128 stands for zero in the data rows.
Some points, each followed by its number:
145,91,150,119,140,121,136,130,103,143,90,112,88,103,143,151,152,149,89,159,171,134,135,137 0
175,187,96,151,126,92,123,166,104,172,149,88,172,133,145,97,108,139,135,140,90,179,101,151 1
141,129,167,146,160,105,123,104,116,168,141,105,88,124,93,153,203,178,98,163,98,144,94,150 2
194,95,57,136,153,116,149,112,103,140,157,88,141,150,121,44,172,168,142,103,104,176,56,103 3
173,225,106,209,167,139,99,133,108,154,142,156,160,101,158,133,150,97,114,124,105,130,100,72 4
101,76,158,55,142,124,109,140,171,117,131,127,94,142,97,170,150,177,136,117,119,112,81,141 5
143,99,145,133,154,145,139,97,137,134,142,133,91,143,96,129,167,163,125,126,125,131,101,118 6
108,78,55,184,122,155,121,108,121,121,121,161,172,103,168,116,94,76,132,104,201,155,122,99 7
112,109,49,173,164,126,179,128,91,226,146,92,100,129,137,138,157,91,184,78,107,134,69,149 8
144,114,95,113,104,97,123,148,148,98,194,139,153,186,124,101,90,172,152,152,122,156,163,122 9
133,159,175,177,97,136,130,112,67,100,88,142,122,98,161,127,114,62,102,166,163,126,210,155 10
120,70,129,84,120,141,162,110,126,89,127,118,113,148,109,70,110,111,145,77,126,116,118,120 11
138,154,97,124,120,146,130,97,152,117,137,84,183,127,103,49,89,100,113,101,93,168,90,120 12
117,110,64,185,138,140,127,120,99,126,162,184,157,155,151,145,105,103,154,153,185,149,154,122 13
94,126,120,122,138,161,70,119,201,102,136,144,164,135,126,146,120,132,110,151,143,123,95,91 14
117,208,191,122,111,121,115,159,147,156,131,100,109,122,95,142,120,125,144,103,31,102,128,157 15
162,176,91,167,152,116,100,143,138,163,108,118,176,86,169,128,133,127,96,163,135,158,97,96 16
107,161,156,106,75,122,128,131,134,96,118,130,152,112,103,123,83,88,122,103,103,114,166,149 17
123,86,27,137,102,110,163,151,91,189,112,102,166,119,158,103,87,73,147,108,161,165,100,145 18
114,50,127,73,106,119,164,126,123,121,129,99,104,160,101,100,138,144,151,107,129,126,128,162 19
104,150,195,91,106,158,106,127,179,92,114,159,120,108,118,156,113,123,92,139,124,96,190,118 20
124,109,155,119,140,108,175,157,98,120,165,170,53,160,119,140,170,159,209,87,111,77,170,127 21
100,113,166,108,71,174,153,105,155,40,103,138,154,121,125,87,77,72,115,83,145,109,174,118 22
178,75,74,111,148,61,155,120,102,189,176,88,115,180,99,97,173,191,149,165,97,186,84,175 23
105,141,172,105,82,115,202,137,89,125,79,91,79,87,112,99,103,56,160,43,86,93,152,170 24
178,163,115,166,151,166,110,104,138,91,165,179,160,144,145,100,143,152,91,151,129,141,159,67 25
113,104,97,200,169,156,159,89,78,156,154,203,100,123,126,138,194,101,181,99,136,111,116,117 26
153,216,74,175,139,138,129,148,129,123,192,135,185,173,142,74,115,115,184,100,62,145,77,84 27
100,103,74,199,166,149,113,85,136,163,178,163,119,128,140,138,155,107,178,121,138,129,57,111 28
96,181,193,91,90,125,101,142,163,129,96,96,125,99,117,162,80,113,113,134,114,106,145,171 29
168,236,132,204,145,113,113,189,94,143,179,166,148,118,175,135,123,132,175,150,106,128,174,89 30
139,114,90,181,160,147,91,88,86,155,90,185,146,92,171,157,166,85,110,173,196,125,120,110 31
173,176,115,168,161,141,90,146,128,121,176,175,131,148,140,122,156,174,124,157,114,134,137,96 32
108,171,183,85,120,127,118,132,140,160,118,90,100,133,92,153,137,120,137,117,71,104,116,180 33
115,169,227,146,137,180,119,93,166,76,109,137,94,106,82,112,145,123,109,85,76,63,91,105 34
132,151,113,110,94,118,106,123,148,94,168,125,175,175,105,90,79,139,132,131,90,163,125,136 35
New points follow, each followed by the numbers of its two nearest points above, nearest first.
169,77,72,117,140,75,132,143,87,191,158,83,129,167,135,116,139,192,121,187,144,190,107,165 23 1
95,131,186,59,114,122,132,139,181,142,120,91,106,137,80,143,134,149,144,96,73,85,102,160 33 5
179,191,67,136,147,98,118,177,100,178,145,82,175,138,158,91,111,144,132,137,75,166,94,109 1 16
133,54,85,92,114,102,169,134,99,130,117,107,130,153,124,117,110,140,131,135,159,165,147,154 19 11
164,148,112,161,118,133,145,70,109,118,101,85,166,94,115,48,127,95,74,137,147,175,127,118 12 16
165,75,81,145,158,109,143,187,71,118,150,173,120,148,189,114,146,175,156,147,191,144,168,76 13 32
104,120,50,140,148,117,166,131,93,205,145,96,109,129,128,124,156,98,184,68,109,124,44,140 8 28
131,138,137,122,113,122,100,108,133,112,149,117,152,131,118,113,124,145,90,159,125,166,149,143 35 9
143,105,109,148,131,137,166,115,62,168,109,120,112,111,153,139,154,111,131,148,168,132,151,157 0 31
168,112,103,131,148,107,153,128,98,145,167,125,114,159,115,97,159,168,147,126,108,148,128,129 6 3
101,129,208,74,163,139,57,118,213,120,122,135,104,109,80,196,173,192,103,134,90,74,40,116 5 14
180,151,101,147,162,134,112,110,109,132,98,129,167,93,162,106,154,130,80,163,139,156,95,82 16 4
89,149,204,75,99,114,98,120,167,150,43,70,122,66,102,169,128,94,69,132,115,102,118,191 29 33
175,71,67,155,140,93,168,186,46,134,134,177,114,133,189,129,133,153,177,136,190,140,176,89 13 0
105,156,203,105,130,165,127,100,163,83,116,123,109,110,88,121,148,120,114,92,86,72,101,105 34 20
134,124,158,131,145,105,114,92,129,161,126,118,81,116,95,149,179,158,100,160,113,143,115,160 2 6
143,122,135,129,119,104,142,116,104,155,129,98,124,122,135,147,132,147,122,150,118,151,126,164 0 6
118,107,84,184,155,149,105,100,114,162,96,170,132,90,168,168,133,101,100,174,212,152,136,123 31 13
83,53,161,63,119,139,111,112,185,82,94,147,128,126,126,171,107,141,71,167,174,112,167,146 20 5
101,79,175,55,144,101,120,143,152,138,128,131,48,134,90,167,158,172,138,116,104,82,119,164 5 33
172,195,72,170,117,107,138,189,84,144,129,105,188,139,183,92,87,104,151,129,128,162,149,91 1 30
92,188,199,118,99,136,91,143,163,102,105,120,161,118,121,180,76,100,86,148,115,103,176,178 29 20
136,121,101,95,136,137,115,159,164,107,136,118,154,137,151,115,117,141,131,105,118,115,73,72 14 11
123,98,138,126,134,136,131,120,120,136,85,144,102,102,142,177,153,130,84,169,165,119,137,129 0 6
96,90,144,43,103,102,108,189,199,131,161,105,136,169,95,183,84,196,158,138,108,117,142,181 5 9
113,143,123,129,131,150,77,132,205,109,124,141,169,139,119,153,118,142,101,145,141,131,88,107 14 35
194,104,57,132,176,129,137,98,118,148,146,116,139,148,116,55,185,182,123,105,107,174,42,66 3 6
115,189,99,204,162,129,118,118,113,189,184,158,117,138,130,164,148,101,182,121,93,121,83,125 28 4
139,87,156,119,147,132,118,112,143,119,135,136,102,133,105,127,166,160,122,129,122,118,110,111 6 5
102,118,81,196,155,149,142,110,85,154,176,190,103,128,137,150,151,84,179,101,150,121,130,126 26 28
104,126,202,107,118,160,73,102,178,89,67,128,113,83,128,164,130,121,58,174,168,99,147,126 20 29
127,118,150,110,141,116,160,165,91,118,168,177,33,167,109,134,168,156,202,107,95,83,166,127 21 6
119,56,3,142,140,153,128,107,134,134,121,151,187,110,176,110,93,91,120,119,217,176,80,86 7 18
92,85,172,59,146,145,125,138,204,130,116,119,74,145,98,178,148,191,122,129,112,85,117,119 5 6
112,84,194,102,131,169,112,87,156,64,97,192,83,115,127,150,150,132,99,122,163,86,160,99 20 6
115,107,65,190,131,153,116,98,122,102,187,197,185,157,154,123,95,104,152,132,183,160,165,110 13 7
152,177,130,173,112,152,116,136,135,70,108,143,169,112,165,107,96,104,114,119,143,130,170,76 25 17
113,142,163,121,85,119,207,125,67,136,63,91,73,88,125,123,120,59,143,52,104,112,157,156 24 17
105,47,149,42,135,146,105,124,165,109,89,130,104,117,110,161,140,164,96,134,172,106,99,129 5 0
135,138,96,125,131,138,61,147,151,103,123,162,163,117,142,166,133,154,73,180,154,146,142,92 14 16
114,120,171,143,104,139,130,116,141,83,156,186,99,156,117,157,125,109,147,126,140,99,190,141 20 17
116,76,194,98,130,180,112,83,168,66,107,198,70,124,110,156,165,155,84,127,153,84,167,89 20 6
160,86,94,112,144,94,153,119,93,167,155,111,130,173,128,107,157,160,152,149,130,149,107,152 23 19
121,112,177,85,135,154,88,113,194,95,104,152,117,111,107,159,138,168,87,155,125,98,147,111 20 14
148,165,115,167,143,121,114,132,119,150,112,126,142,106,160,154,149,116,112,158,157,141,117,123 16 31
124,182,172,184,114,129,130,106,74,114,76,131,93,85,146,143,122,65,83,157,148,116,205,157 10 17
128,165,111,134,130,91,138,193,121,164,134,123,127,131,167,167,116,124,163,143,127,115,156,163 1 30
144,156,123,126,138,100,83,162,153,135,207,132,166,180,116,163,111,190,136,192,110,160,157,158 9 32
86,133,185,64,90,109,94,129,158,146,38,71,136,70,130,174,111,115,57,156,139,110,115,173 29 33
135,110,133,147,160,82,161,149,89,192,177,151,53,168,128,168,183,167,212,135,102,110,130,158 21 6
95,205,111,235,113,143,96,105,142,124,188,186,175,148,139,177,89,46,155,142,143,139,179,150 13 30
173,63,60,144,146,117,152,186,74,126,131,188,125,150,222,133,121,159,171,153,215,127,176,63 13 7
119,102,88,184,160,151,100,83,126,157,84,162,139,72,172,164,148,98,62,180,216,137,146,107 31 7
